Small tables with named rows and columns. After each table, cells are looked up by row and column.

bigi.csv
,laki,kamel,teketa
vav,256,19,-587
duve,-126,28,113
kan,-266,406,-142
neb,2,-49,917
bezov,-301,-16,297
dupu,-65,39,16
bonumes,-41,-228,483
ful,-352,670,-443

dupu, laki: -65
vav, teketa: -587
bonumes, teketa: 483
ful, laki: -352
vav, laki: 256
bezov, laki: -301
neb, kamel: -49
bonumes, kamel: -228
dupu, kamel: 39
dupu, teketa: 16
duve, teketa: 113
kan, laki: -266
kan, teketa: -142
bezov, kamel: -16
vav, kamel: 19
ful, teketa: -443
neb, laki: 2
Row with the largest kamel: ful

Table lofus
,kep,gibutaf,rata,raneli
sitibub,156,248,198,179
buf,95,251,51,251
zolas,236,171,214,188
gudulen,96,210,237,206
labub,139,210,109,136

kep of gudulen is 96
rata of sitibub is 198
kep of zolas is 236
rata of labub is 109
gibutaf of gudulen is 210
raneli of buf is 251
raneli of sitibub is 179
raneli of labub is 136
gibutaf of labub is 210
kep of sitibub is 156
raneli of gudulen is 206
rata of zolas is 214
raneli of zolas is 188
kep of labub is 139
rata of buf is 51
kep of buf is 95
rata of gudulen is 237
gibutaf of sitibub is 248

Table tusi
|  | bubetor | kobiru | puz | zepakab | rog | bip | zab |
|---|---|---|---|---|---|---|---|
| zeto | 0.66 | 0.69 | 0.49 | 0.79 | 0.70 | 0.60 | 0.73 |
| tar | 0.66 | 0.65 | 0.60 | 0.69 | 0.69 | 0.68 | 0.68 |
| zaga | 0.69 | 0.65 | 0.01 | 0.86 | 0.74 | 0.59 | 0.75 |
| neteb | 0.67 | 0.68 | 0.68 | 0.65 | 0.67 | 0.69 | 0.66 |
| luvi | 0.48 | 0.44 | 0.72 | 0.48 | 0.64 | 0.88 | 0.65 |
| moro | 0.71 | 0.69 | 0.70 | 0.64 | 0.58 | 0.61 | 0.66 |
| kif | 0.78 | 0.64 | 0.64 | 0.62 | 0.71 | 0.72 | 0.72 |
| fak | 0.69 | 0.81 | 0.80 | 0.80 | 0.64 | 0.53 | 0.80 |
| vodonag | 0.60 | 0.81 | 0.84 | 0.49 | 0.62 | 0.82 | 0.52 |
| sog | 0.73 | 0.74 | 0.73 | 0.71 | 0.61 | 0.57 | 0.74 |
| gigome | 0.48 | 0.44 | 0.72 | 0.48 | 0.64 | 0.89 | 0.65 |
| befe | 0.68 | 0.68 | 0.67 | 0.67 | 0.67 | 0.67 | 0.68 |
| silu | 0.69 | 0.67 | 0.64 | 0.69 | 0.69 | 0.67 | 0.69 |
| noreze | 0.69 | 0.69 | 0.70 | 0.64 | 0.62 | 0.66 | 0.66 |

zaga, zepakab => 0.86
noreze, rog => 0.62
befe, bip => 0.67
noreze, kobiru => 0.69
zeto, kobiru => 0.69
kif, zepakab => 0.62
neteb, zab => 0.66
gigome, kobiru => 0.44
noreze, zab => 0.66
moro, puz => 0.70
sog, puz => 0.73
noreze, bubetor => 0.69
kif, rog => 0.71
silu, puz => 0.64
neteb, puz => 0.68
silu, zab => 0.69
vodonag, puz => 0.84
kif, bubetor => 0.78
Row with the largest zab: fak

ris.tsv
	govusi	nol	nes	duvuru	kam	pir	dukoniz	posofem
ligidek	464	-290	0	-169	11	190	97	58
kirutuv	100	96	105	75	85	55	89	41
bisib	316	-129	48	-64	40	136	88	48
zilus	-642	641	-62	557	576	-178	-8	109

zilus, govusi: -642
ligidek, pir: 190
bisib, pir: 136
ligidek, dukoniz: 97
ligidek, kam: 11
ligidek, nes: 0
zilus, duvuru: 557
kirutuv, pir: 55

Table dap
         tivu  ditok  vilu  pim
sop        97    176   120  151
rotal     151    127   133  156
netak     156    185    89  163
pakate    132    201   117  155
renene    167    182   198  207
zam       158     73    51  143
pomolu    143    177   191  140
suzabub   169    183   210  185
fabub     183    104   167  172
nota      157    161   185  161
muloleg   147    162   194  154
pegu      148    135   166  147
mit       169    233   147  121
narido    145    189    90   39

ditok of pakate: 201
tivu of pakate: 132
tivu of mit: 169
ditok of pegu: 135
tivu of nota: 157
ditok of mit: 233
pim of mit: 121
vilu of pakate: 117
pim of narido: 39
ditok of pomolu: 177
pim of suzabub: 185
tivu of zam: 158
vilu of zam: 51
tivu of narido: 145
ditok of fabub: 104
tivu of suzabub: 169
tivu of rotal: 151
vilu of muloleg: 194
vilu of suzabub: 210
tivu of netak: 156
Row with the largest pim: renene

bivi:
columns: tup, sar, rup, sarazon, fus, zevuf, pege, bigefof, sekulu
nafif: [-1.538, 0.305, -6.513, -1.812, -0.196, -0.857, -1.835, -1.554, -2.216]
vafome: [-1.787, -1.046, -7.964, -2.066, 2.461, -2.382, -1.879, -1.567, -3.141]
sop: [-1.814, -2.621, 3.004, -1.890, -7.782, -3.315, -1.881, -2.027, -1.654]
dun: [-1.760, -1.952, -5.237, -1.966, 5.532, -2.888, -1.871, -1.682, -1.321]

What is the bigefof of dun in bivi?
-1.682
What is the sekulu of vafome in bivi?
-3.141
What is the tup of nafif in bivi?
-1.538
What is the zevuf of nafif in bivi?
-0.857
What is the sekulu of nafif in bivi?
-2.216
What is the fus of vafome in bivi?
2.461
What is the tup of dun in bivi?
-1.760
What is the sar of nafif in bivi?
0.305
What is the fus of dun in bivi?
5.532
What is the fus of sop in bivi?
-7.782
What is the zevuf of vafome in bivi?
-2.382
What is the sar of sop in bivi?
-2.621
What is the sarazon of dun in bivi?
-1.966
What is the tup of sop in bivi?
-1.814
Row with the largest bigefof: nafif

